Where one turn sends some rows of the set: a few examples, then the rows asked
j_417: [ 11  19  14  44  34  34 -23  -2   5  -3  40  26 -21  16 -29 -27   7   2
  24 -24  14  13]
j_294: [ 25 -17 -10  22  30   8  15  -7  19 -29  35  37   7  19 -25  -6   2  21
 -29  -2  25   3]
j_556: [ 34   9  12  51   5 -19   3 -19  46  10  -1  -8  46  24 -16  -8 -24  -3
   3  16 -18  27]
j_168: [ 30  21   1  31  23  30 -39  -8  16 -28  -1  -3 -20  14 -31  -4   3  -1
   0 -21  17  25]
j_214: [  9 -19 -19  28  14  23  -3 -16  34 -16  -6  26 -29  43 -14 -13 -17  -8
  13 -18  20 -13]
j_930: [  0  25 -17  54 -25   8  -8 -44  40  15  19  15  17  24  -3 -19 -25 -16
  39  -3  -7   7]
j_594: [  1  15   1   8 -11   3  35 -35  49   9  20  17 -14   3   1  -9  20  13
  11  -4  21  13]
j_484: [  0   6 -24  41   5  18  -4 -31  45   4  42  38  16  16 -17  -4 -18  -9
  -6 -21  32  -7]
j_180: [ 28  18  -6  32 -16  23 -41  -5  56 -20   4  -7  15  14 -26  15  -8   9
   0   1  26  36]
j_343: [ 14 -28  33  53   6   2  -8   1   4  -2  50  35  -5  19 -17 -31   2  29
  21  -7  22  38]
j_160: [ 31   8 -12  42  12   3 -13 -24  58  11 -14  -5  11  45  -1  -5 -16  -2
  11 -10   9  -8]
j_908: [ -3 -34  -1  28   6  14  22  -6   7 -33  13  44 -17  19 -39 -20 -24 -11
   7   2   0  19]
j_211: [ 14  -8  20  51  35  18 -23  -8 -12 -15  11  15 -26  21 -32 -32   2   3
  28 -13  11  39]
j_867: [ 41 -13   5  24  15 -10  24  -6  -2 -37   9  14   3  27 -15 -22  10  32
   1  29 -17  23]
j_994: [ 13 -18  20  42   0 -13  25  -8  14 -17  16  23  29   8 -40 -17 -29  -9
   2  23 -23  43]
j_941: [ 27  12   1  44 -20  -9  10 -28  11  -9   0   1   9  32  -2 -30  -8   8
  45  27 -37  26]
j_287: [  2 -29  24  66   3   3 -14  -4  11   2  24  22   6  25 -28 -31 -10  15
  46  14  15  58]
j_472: [ 29 -12  22  43  10  24   7 -38  23 -18  40  18  34  14  12  -5  16 -11
  34  24 -17  -1]
j_363: [ 19  49 -18  31  15  38 -37 -15  26 -16  13  -2  -6   8 -19  -1   4 -12
  23   1  12  19]
j_889: [-10  18   1  16  10 -18  17 -23  45 -39  29  27 -17  -3  12 -27   9   6
   3   2   6  15]
j_668: [ 26 -27  11  46 -29 -13 -11  -9  24 -15  28  12  19  15   0  -9  -2  31
  19  27  24  61]
j_297: [ 25  -4  14  23 -11  28  29 -44  34  21  27  13  17  14   2   5  26   2
  31   9   7   2]
j_571: [ 29  21 -21  31 -24   9 -28 -19  39 -23   4 -11  18   7  -1  10  -1   7
  22  32  17  50]
j_536: [ 11 -13   6  53 -29   6 -25  -3  53  -1  21   9  31  20 -26  -2 -17  19
  28  22  25  58]
j_321: [  9   2  15  39  24  -4   0 -25  30 -57  42  27  12   2  18 -24   6  -9
  16  19 -15   7]

j_867 turns into j_294
j_536 turns into j_287
Now these:
j_160 turns into j_556
j_472 turns into j_321
j_417 turns into j_363

Where one turn sends some rows of the set: a few examples, then the rows asked
j_410: [  5   6 -19 -11  14 -29  -7 -26  -2 -51  -3  18 -20   3  19   3 -38  -6
  12  -4 -30  -2  44 -47 -17  22 -20  -7   3 -17 -20  50]
j_193: [ -4  -5  27  15  18  -3  -7  -1  -8 -42   1  29   1  45   2  32 -24   4
   0 -18   7   3  42 -23 -13  31 -20 -27  41   7 -39  53]
j_496: [ 17   9   3 -16   7 -14  -2 -32  31 -37  -9  27 -15   0  25  24 -86   8
   0  -5  -5  17  29 -62  13   6  -5 -12  23  46 -23  88]
j_864: [ 16 -10  -9 -18  17 -50  -8   1  30 -32  -7  44  15  13  -9  -4 -42  23
 -36   5  -6   0  26 -72   7   8  -8 -15  46   1 -23  55]
j_463: [ 20   0  39  14  16  -1   8   2  12 -33  -3  37   5  59   7  11 -46   2
 -40  -3   6   1  31 -49 -15  34  12 -23  27  17 -46  60]
j_434: [ 10  12  30  -4   6   0   4   5  -3 -52   2  40 -18  56  14  34 -47  18
 -16  -3  -4  22  34 -23   0  36  -2 -32   7  27 -21  80]
j_852: [ 12  32 -17 -18  20   3 -22  -8 -44  -2  -3  -2 -10  43 -11  39 -11  -6
 -36   3 -23   2   1 -49  -6  25  15 -43  35  52  12  41]
j_345: [ -6  23  -2  23  -8 -25 -19   9 -18  21 -19  -2 -20  30 -19  39 -34 -27
 -48 -27   7   6   8 -34  18  16   7 -15  26  49   4  38]
j_840: [  3   6 -22  16   3 -29   1  -9 -13   9   4  -9  -1  41  -7  52 -50 -16
 -25 -12 -33  -7  -4 -22  -9  33  53 -40  16  47 -15  51]
j_919: [ 13  18 -45  -3   4  -1 -30 -19 -18 -36  -6  -2 -24  -2  25  16 -28 -22
  -9   0 -44  -1  23 -50 -24  30  -5 -17  16   3  -4  15]
j_226: [  1 -15 -26  -8 -16 -50 -25   9  12   2  -8  31  -3  23 -18   0 -48  19
 -70  -2 -18   6  15 -66  14   3  -1 -24  43  16   0  30]
j_420: [ 16  -6 -19   1  -5 -12 -20 -30  17  -6  11  20  -5  -4  12  49 -87  -6
   2  -6 -26  28   6 -53  16   5  11 -33  17  74 -13  67]
j_120: [ 22  10 -41  -2   3  -1 -27 -30 -29 -30 -10  -6 -19  -1  27  19 -18 -20
 -17   2 -33  15  30 -34 -16  15   5 -25   7  20   6   4]
j_310: [ 27 -12 -19   2 -10 -12 -10 -44  10  -4   2   8   3   3  12  48 -80  -4
 -18  -3 -23  35  15 -42  16  -1  25 -47  21  74  -3  54]
j_546: [  8 -16 -30  -4 -19 -51 -20   0   4   1 -11  18   8  25 -10   7 -40   6
 -71  -1  -7  20  17 -46  15  -5  11 -29  44  16   5  12]

j_463 turns into j_434
j_496 turns into j_410
j_919 turns into j_226
Now these:
j_840 turns into j_852
j_310 turns into j_120

